0: [177 142 144 125 152 102 148 133 169 167 159 121 154 130 161 160 173 142
 141 140 138 142  48 161  78 148 166 136 129 167  83 116]
1: [145 143 153 117 128 105 148  87 125 181 141 132 132 148 172 100 139 176
 141 145 120 147 114 143  81 134 159 137 111 167  98  98]
2: [151 205 155 131 116 251 148   2 108 192 134 180  54 159 166   0 106 243
 104  69   0 255 151   0  29 119 193 109  46 148 198  80]
3: [119 102  90  93 102 123 131 146 108 116  91 124 118 143  90 135 132  74
 127 149 130 108 125 128 144 127 132 119 158 113 131 162]
4: [198 177 117 178 108 210  97 203 239  92 162 138  91 123 141 140  97 123
 184 124 194 203 114   0 113 105 144  89  36 156 110 120]
5: [125 125  97 128 133 153 130 135 110 127 131 150 106 154 129 123 120 148
 124  92 124 153 133 123 127 111 140  81 131 130 147 113]
6: [116 113 150 116 124  99 132 116 152 122 139  89 137 118 125 109 146 116
 110 186 111  89 127 118 140 144 134 138 151 136  94 153]
7: [142 138 155 117 127 104 149  97 133 170 133 122 142 132 142 102 137 157
 132 147 116 135 119 145 102 142 150 166 118 155 102 109]
8: [139 120 104 115 131 183 164 111 107 142 139 164  60 173 131 106 126 147
 130  83  42 143 170  92 125 126 159  74 126 113 154  90]
9: [146 135 125 125 118 121 153 125 139 188 149 134 133 154 158 139 177 148
 159 125 110 145  93 136  68 138 178 106 120 166 109  98]
10: [127 141 138 128 107 120 124  93 134 146 127 133 123 135 140 131 127 137
 127 140 133 138 118 131 112 132 137 127 131 143 109 125]
11: [137 132 138 122 139 130 119 141 155 117 112 119 141 121 112 120 139 123
 117 148 178 153 130 138 124 122 120 135 122 142 109 151]
12: [196 224 117 169 139 132 123 255 127 172 155 138 133 132 114 132 156 182
 171 113 136 147 105 129 106 144 147 147  59 180 130 115]
13: [ 86 121 134 147 164 143  90 160  77  77  99 139 113 106 104 121 106 113
 101 119 128 118 183 113 178  62  68 137 138  75 211 168]
14: [131 122 102 123 104 121 161 112 123 162 136 137 116 132 124 134 132 128
 143 109 112 126 123 134 132 146 155 119 122 130 122  97]
15: [161 172 132 155 186 137 144 173 159 149 219 120 137 116 137 152 132 145
 157 105 104 139 105 155 118 171 147 126  76 177  79  98]
16: [ 99  95 155 107  69  84  89  51 120 116   0 131 156  52  99 136 113 106
  33 119 164 117 130 165 214 112  96 156 191   0 119 155]
17: [104 141 131 161 171 146  94 176  85  86 114 142 118 107 114 129 108 120
 112 111 130 136 170 119 173  62  82 135 108  85 210 165]
18: [107 130 118 145 127 152  74 133 106 100 108 135 107 106  82 112  97 102
 121 121 122 112 172 106 186 105  83 133 131 106 184 140]
19: [126 144 130 144 118 114  95 131 132 127 127 141 141 101 136 155 127 149
 135 114 173 135 105 140 129 119 103 129 116 120 135 135]
20: [135 107 164  65 117  93 165 113 155 136 112  59 160 124 113 114 149 111
 118 173 134 124 124 167  98 177 138 164 140 160  74 130]
21: [203 171 124 148 136 112 164 154 140 180 176 132 153 135 133 152 141 139
 194 119 116 148  89 164 102 192 178 145  91 159 109  83]
22: [126 127 171 144 196 132 128 177 141 103 110 104 140  92 112 123 128 110
 116 138 140 116 151 134 158 107  99 160 137 120 135 172]
23: [ 76 119 142 145 152 128  80 123 126  91 115 118 121  92 126 134 115 107
  92 135 207 105 141 108 145 110   5 130 128 108 129 186]
24: [101 119 115 151 122 161  36 139 133  25 104 129 103  93 103 120  73  96
 118 132 153 118 154  43 171  43  68 109 137 122 160 160]

[151 160 134 148 171 134 138 173 155 135 191 113 134 111 101 136 134 115
 146 128 113 128 116 147 127 162 140 137  91 162  89 114] 15 21 11
[139 140 146 128 118 102 115 101 117 125 139 126 137 122 119 131 136 129
 153 138 137 111 115 128 118 146 117 139 127 131 125 120] 10 19 7
[131 126 130 126 145 140 116 149 141 111 115 124 124 125 121 122 132 118
 120 138 177 151 144 128 127 113 116 129 123 126 122 149] 11 19 10
[154 141 142 150 148 110 117 140 136 147 133 133 199 111 142 160 150 151
 148 107 137 141  84 141 125 129 127 133 121 132 128 127] 19 10 11
[123 152 131 163 139 138 111 163 126 119 150 134 130 106 145 137 110 124
 141 108 152 125 122 123 137 106 103 127 100 130 137 131] 19 11 5
[139 130 133 121 118 119 146 123 138 171 140 128 136 144 148 132 167 142
 147 133 115 131 103 136  83 134 161 114 129 155 112 106] 9 10 1
[121 140  85 178 160 169  95 138 114 105 180 143  91 141 142 140  67 126
 130  92 110 133 149  51 161 113 129  88  96 129 154 118] 5 18 8
[158 149 146 125 126  86 128 121 147 153 143 125 213 134 154 165 150 148
 143 135 176 136  51 168  90 142 139 131 118 146  90 125] 0 19 7
[125 148  93 186 153 160  94 129 122 113 182 148  99 135 158 144  69 134
 139  87 117 138 141  59 154 116 130  90  92 138 154 113] 5 19 18
[151  73 124  43 105 101 188 102 144 148 119  97 143 170 139 145 204 125
 117 157 151 125 113 165  93 238 179 131 140 148  69 119] 20 7 0
[111  96 195  91 147 105 142 117 128 118  97  74 160 119 108  91 150 113
  85 202 129  50 135 138 123 142 114 156 193 116  95 143] 6 20 22
[188 146 139 123 164 104 152 131 177 177 172 121 153 141 176 168 181 155
 145 139 138 147  26 156  56 155 175 131 122 183  74 111] 0 9 21
[136 152 161 114 132   0 114  82 120 161 151 108 236 145 176 166 212 152
 135 164 165 120   0 228  74 174 140 146 119 191  50 123] 0 1 7
[106 119 121 142 102 131 128 118 125 118  95 133 117 112 103 120  95 111
 131 126 117 114 153 129 173 108 110 127 138 100 159 132] 18 3 5
[129   0  94  45 113  97 184 127 107 117 118 112 116 166 125 218 138  71
 124 134 137 103 144 179 140 179 128 137 171  91 105 135] 3 14 20
[ 30 111 140 132 115 149 108  94 131  64 125 113 104  92  93 114  58  80
 109 139 127  77 178 100 226 130  81 128 142 101 146 136] 18 13 24
[114 130  65 130 106 151 122  89  72 125 136 164  73 178 144 139 115 135
 139  99 112 143 135 109 124  81 141  43 120 128 143 108] 5 8 14
[164 220 160 128 113 255 169  30 131 210 135 182  25 162 135   0 137 255
  99  89   0 255 169   0   0 116 213  97  38 155 218  74] 2 8 1
[123 130  72 148 111 166 101 116  90 107 154 165 108 143 142 159  81 138
 148  94 125 127 136 102 138 110 132  80 119 134 141 109] 5 14 19
[122 101  99  49  63 129 148 114 112 124  91 121  93 161 108 110 143 103
  87 156 107 100 136 130 130 140 140 124 142 127 124 143] 3 14 6
[121 118  85 123 125 158 139 128  95 132 132 160  93 166 129 122 116 153
 124  76 101 150 137 119 128 110 148  64 138 124 160 100] 5 8 14
[122 149 137 155 123 132 108 158 128 118 150 134 127 113 144 135 113 122
 140 115 147 118 119 121 129 111 108 131  98 137 137 151] 19 11 10
[151 241 110 199 255 226  47 183 158 105 156 127 134 122 157 121  63 162
 138 123 177 249 130  62 122  73 128  83  43 166 147 126] 4 12 5
[126 144  99 151 130 143  92 108  97 125 139 169 108 146 157 155  92 154
 152  99 134 147 127 109 132 109 122  95 108 138 138 111] 5 19 10
[140 152 138 156 159 115 120 121 131 147 139 144 151 113 161 193 132 138
 143 124 156 134  96 144 124 101 115 119 130 126 134 119] 19 10 11
[124 118 107 118 128 174 152 114 106 128 134 154  72 159 128 111 114 137
 126  93  64 136 167  97 133 121 146  83 130 108 154  99] 8 5 14
[157 164 133 195 198 132 147 255 138 143 151 161 126 123 136 130 164 136
 206 141 133 143 118 146 102 125 147 133  51 144 132 136] 12 15 21
[116  89 105  79  94 115 136 154 115 112  74 103 124 126  61 131 142  43
 115 170 126  96 125 133 158 140 128 140 174 106 126 182] 3 6 11
[140 126 154 110 110  94 181 111 168 151 117  92 160  83 103 125 156  92
 124 158 112 102 121 224 143 178 146 199 147 146  81 110] 20 7 6
[102 119 130 138 109 130 123 121 125 109  97 124 126 105 105 121 100 106
 117 130 130 110 152 129 167 108  93 134 141 101 156 141] 18 3 19
[165 154 158 127 135  73 128 122 156 161 143 123 238 130 158 172 152 153
 146 136 190 133  29 182  84 148 141 132 118 147  89 125] 0 19 7
[115 140 135 127  93 101 123  71 118 132 126 149 131 126 144 128 106 130
 121 127 141 165 118 131 142 128 128 147 110 144 132 122] 10 19 14
[ 95 128 131 122 102 133 123  85 114 133 122 132 106 133 127 118 110 126
 117 140 121 125 149 118 141 124 129 125 146 131 118 125] 10 14 5
[131 146  97 148 133 150  89 108 101 124 139 158 107 152 157 158  93 155
 157 106 134 142 129 106 129 115 124  92 106 141 132 111] 5 10 19
[161 179 120 160 185 133 128 144 178 140 238 134 176 123 172 159 137 154
 146 111 121 135 107 125 131 169 167 114  75 175  87  98] 15 21 0
[172 175 132 210 223 136 147 255 139 146 156 172 123 126 139 125 169 137
 224 142 135 157 115 157  93 130 158 136  16 150 130 138] 12 15 21
[151 146 138 155 147 117 118 148 135 143 141 134 183 112 145 155 141 147
 149 105 138 139  90 137 125 125 128 130 112 135 129 125] 19 10 11
[ 58 115 142 143 144 135  85 117 128  78 118 116 116  88 114 129  96  96
  95 135 188  93 153 104 173 114  18 129 132 103 135 175] 23 18 13
[149 143 164 132 192 120 154 176 161 141 129  56 162  91  93 107 140 110
 107 152 146 110 136 145 143 155 117 219 130 148 117 157] 22 11 6
